In the data rows, 128 means zero.
Here are some points:
array([114, 185, 101, 134,  87, 117,  60, 135, 110, 114, 137, 142, 149, 119, 143,  92])
array([150, 129, 112, 163, 142,  76, 168, 167,  87, 109, 201, 138, 126, 110, 101, 121])
array([179,  86,  82, 134,  90, 118, 146, 144,  82, 111, 130, 162,  96, 131, 129, 117])
array([134,  93, 135, 174, 130,  89, 151, 161, 111,  93, 192, 118, 129, 130, 136,  96])
array([146, 169,  78, 227, 119, 106, 100, 130,  81, 148, 114,  96, 119, 128, 135, 119])
array([147, 214, 133, 142, 122, 114, 107, 137, 114, 125, 143, 147, 132, 127, 121, 131])
array([ 40, 129, 125,  77, 162,  84, 143, 151, 226, 126, 106, 102, 148,  95, 128, 140])
array([146, 134, 121, 114, 236, 119,  68, 107, 175, 109, 115, 105, 140, 124, 168, 132])
array([107, 124, 173,  48, 110, 156, 255,  26,  64,  82, 170, 129, 137, 131, 136, 163])
array([113, 132, 126, 159, 115, 206, 174, 154, 117, 103, 170, 114, 133, 134, 125, 165])
array([126, 143, 127, 107, 116, 193, 154, 127, 200, 118, 124, 117, 117, 173, 142, 125])
array([144,  77, 221,  99, 166, 103,  86, 143, 129, 215, 126, 140, 177, 160, 147, 150])
array([127, 129, 115,  97, 121, 124, 111, 139, 134, 133, 122, 166, 121, 116, 111, 116])
array([ 86, 162, 156, 109, 118, 129, 159,  83, 182, 147, 105, 151, 143, 114, 126, 126])
array([ 81, 176, 118, 153, 118,  89, 103, 145, 228, 105, 116, 117, 122, 103, 106, 139])
array([ 85, 213,  96, 124, 114,  87, 105, 149, 147, 132, 141, 138, 160,  97, 116, 130])
Here are 15 more points, each followed by its number:
array([133, 144,  97, 180, 165, 123,  70, 124, 113,  81, 180,  90, 109, 137, 136,  94]) 0
array([204,  34,  67, 142,  95, 126, 115, 155,  76, 119, 123, 150,  59, 138, 141, 100]) 1
array([169, 127, 118, 116, 161, 184, 143, 149, 223, 113, 101, 111, 105, 181, 176, 112]) 2
array([ 41, 141, 221,  82,  86, 127,  88, 145,   0,  96, 120, 118, 183, 168, 100, 130]) 3
array([118, 113, 137, 145, 119, 117,  47, 134, 130, 132, 128, 169, 104, 125, 107, 141]) 4
array([127, 135, 248, 165, 111,  99, 118, 130, 103, 145, 118,  90, 155, 127, 235, 107]) 5
array([140, 170, 111, 131, 119, 101, 157, 148,  99, 152, 106, 126, 137, 103, 115, 134]) 6
array([119, 180, 118, 175,  60, 135, 110, 108, 150, 123, 125, 117, 138, 160,  84, 113]) 7
array([129, 114,  75, 109, 123, 143, 176,  94, 128, 129, 140, 123, 123, 112, 120, 167]) 8
array([128, 128, 106, 160, 219, 140, 103, 129, 128,  97, 178, 128, 121, 104, 137, 150]) 9
array([199,  12,  77, 114, 138, 121, 145, 162, 114, 143, 124, 151,  71,  97, 127, 141]) 10
array([ 81, 124, 142, 162, 118, 149, 215,  69, 179, 116, 114, 124, 148, 120, 106, 122]) 11
array([150, 152, 119, 124, 101, 130,  69, 150, 120, 125, 126, 129, 115, 116, 135,  97]) 12
array([133,  59, 135, 130,  97, 134, 155, 136, 109, 122, 122, 168, 116, 126,  95, 128]) 13
array([ 75, 138, 159, 180, 115, 139, 192,  69, 209,  79, 116, 104, 126, 130,  97, 132]) 14
Which three of these numbered points are nearest to each point below, looking only along the 6 directions in which the first points spread most? Their numbers follow each, nearest first.
array([ 94, 207,  37, 123, 123, 103, 121, 155, 199, 137, 128, 134, 142, 125, 130, 160]) > 7 12 6
array([ 55, 134, 173,  69, 109, 106,  98, 132,   7,  85, 120, 136, 175, 150,  44, 144]) > 3 6 5
array([153, 109, 114, 149, 120, 202, 181, 169, 126, 116, 160,  85, 109, 130, 116, 159]) > 8 13 10
array([ 99, 112, 255, 144, 124, 121, 123, 126,  66, 165, 125, 100, 182, 110, 255, 152]) > 5 3 4
array([142, 121, 100, 151,  89, 131, 153, 119, 138, 134, 122, 134, 108, 141,  96, 104]) > 7 6 13
array([153, 166,  88,  16, 117, 135, 174, 113, 143, 136, 134, 158, 105, 132, 118, 115]) > 8 11 6
array([138,  99, 218,  72, 187, 103,  99, 127, 145, 144, 119, 153, 144,  93, 172, 104]) > 5 4 3
array([132, 156, 122, 117, 126,  81, 118, 138,  93, 151, 112, 127, 150, 113, 121, 135]) > 6 4 12
